In the data rows, 500 means zero.
Some points, one per row:
[490,551,552,562,533,540,514,489]
[618,743,755,755,755,771,755,771]
[499,607,603,579,569,560,544,551]
[555,673,669,669,655,655,639,618]
[441,559,562,555,554,535,555,518]
[399,361,309,267,318,245,426,297]
[611,697,682,662,639,603,585,565]
[549,530,551,552,565,526,567,570]
[634,421,358,297,335,401,303,493]
[454,389,451,490,524,541,541,554]
[609,686,703,709,716,724,709,703]
[544,579,591,609,651,645,658,677]
[593,454,501,517,518,507,526,529]
[431,521,520,504,489,492,477,483]
[409,504,504,492,486,489,492,496]
[562,403,327,327,303,309,245,331]
[323,457,488,536,552,569,569,599]
[384,431,430,415,403,411,377,382]
[480,441,409,374,366,366,379,384]
[372,451,465,483,483,482,495,495]
[505,524,527,502,493,510,505,471]
[338,438,474,482,485,485,512,476]
[623,560,595,601,603,601,593,587]
[358,419,459,512,543,567,579,559]
[397,314,342,372,419,456,445,352]
[530,433,438,445,449,443,443,443]
[603,567,532,514,470,470,358,374]
[755,645,636,639,623,626,623,628]
[426,480,492,498,517,523,530,521]
[440,372,422,467,501,529,547,560]
[673,682,691,697,691,673,673,665]
[473,511,479,436,417,426,405,345]
[551,536,536,570,578,576,597,614]
[314,443,482,505,527,527,546,524]
Then 12 other points, each followed by its number:
[446,603,634,628,618,631,642,642] 0
[421,276,257,257,276,297,318,349] 1
[645,651,642,651,677,691,716,716] 2
[267,331,335,349,345,377,369,399] 3
[523,631,662,655,645,621,609,597] 4
[521,538,567,578,593,599,605,605] 5
[639,541,496,457,435,424,411,405] 6
[342,364,384,358,393,372,355,431] 7
[389,485,498,474,459,457,430,438] 8
[391,374,389,421,428,430,433,456] 9
[460,407,470,479,514,520,560,552] 10
[605,578,538,493,456,436,399,415] 11
Which three of these numbered points are nearest to each point below, ignoring the 3 directions in which the first points spread most? Their numbers follow each, nearest first.
[349,297,372,397,441,451,457,485] > 4 8 9
[345,393,426,413,407,419,407,428] > 8 3 9
[628,569,601,607,609,607,614,648] > 11 5 4
[386,349,413,440,460,473,485,492] > 4 11 9
[495,476,453,459,436,454,419,473] > 3 8 9
[579,492,435,407,389,382,382,318] > 6 10 5
[733,636,639,665,662,669,665,662] > 6 5 10
[291,413,456,476,495,514,517,517] > 8 3 9
[686,658,593,567,549,512,508,480] > 6 2 5
[626,733,733,743,743,755,771,743] > 2 6 1
[486,523,526,569,572,579,618,626] > 1 11 0
[570,570,540,510,482,474,467,468] > 1 11 5
[413,470,476,468,476,501,518,535] > 0 1 3
[331,358,399,409,411,441,440,457] > 8 3 9
[576,369,338,435,451,435,476,454] > 6 5 10
[504,377,415,431,438,448,454,448] > 10 6 4
[206,284,352,391,415,446,424,467] > 8 3 7
[515,554,587,597,611,597,583,607] > 4 11 9
[438,535,523,499,488,498,460,510] > 3 8 0
[501,366,393,399,421,399,421,417] > 10 4 6
[352,474,511,549,555,552,470,557] > 7 8 3
[377,338,303,303,291,379,161,291] > 3 8 7
[468,257,245,291,372,335,267,276] > 4 9 5
[433,397,297,335,297,369,276,314] > 3 9 8
[443,352,276,161,229,229,415,397] > 2 0 1
[327,459,468,480,471,479,510,502] > 0 1 3
[361,462,477,464,454,449,451,453] > 8 11 0
[419,291,417,470,526,532,551,578] > 4 10 9
[488,449,454,456,468,477,482,486] > 5 11 1
[492,517,515,521,540,557,502,532] > 8 9 4
[524,436,485,496,530,502,529,523] > 10 4 6
[621,489,391,331,309,318,323,284] > 2 6 1
[303,229,284,342,379,393,401,426] > 9 4 11
[533,499,421,379,382,338,229,161] > 4 5 6
[724,755,716,682,665,658,645,645] > 2 1 6
[257,399,428,430,433,438,431,441] > 8 3 7
[572,508,493,473,445,440,465,424] > 6 10 5
[474,583,611,611,631,651,669,673] > 0 1 2
[529,512,467,419,397,342,309,342] > 4 9 11
[395,445,464,454,467,486,490,501] > 0 1 8
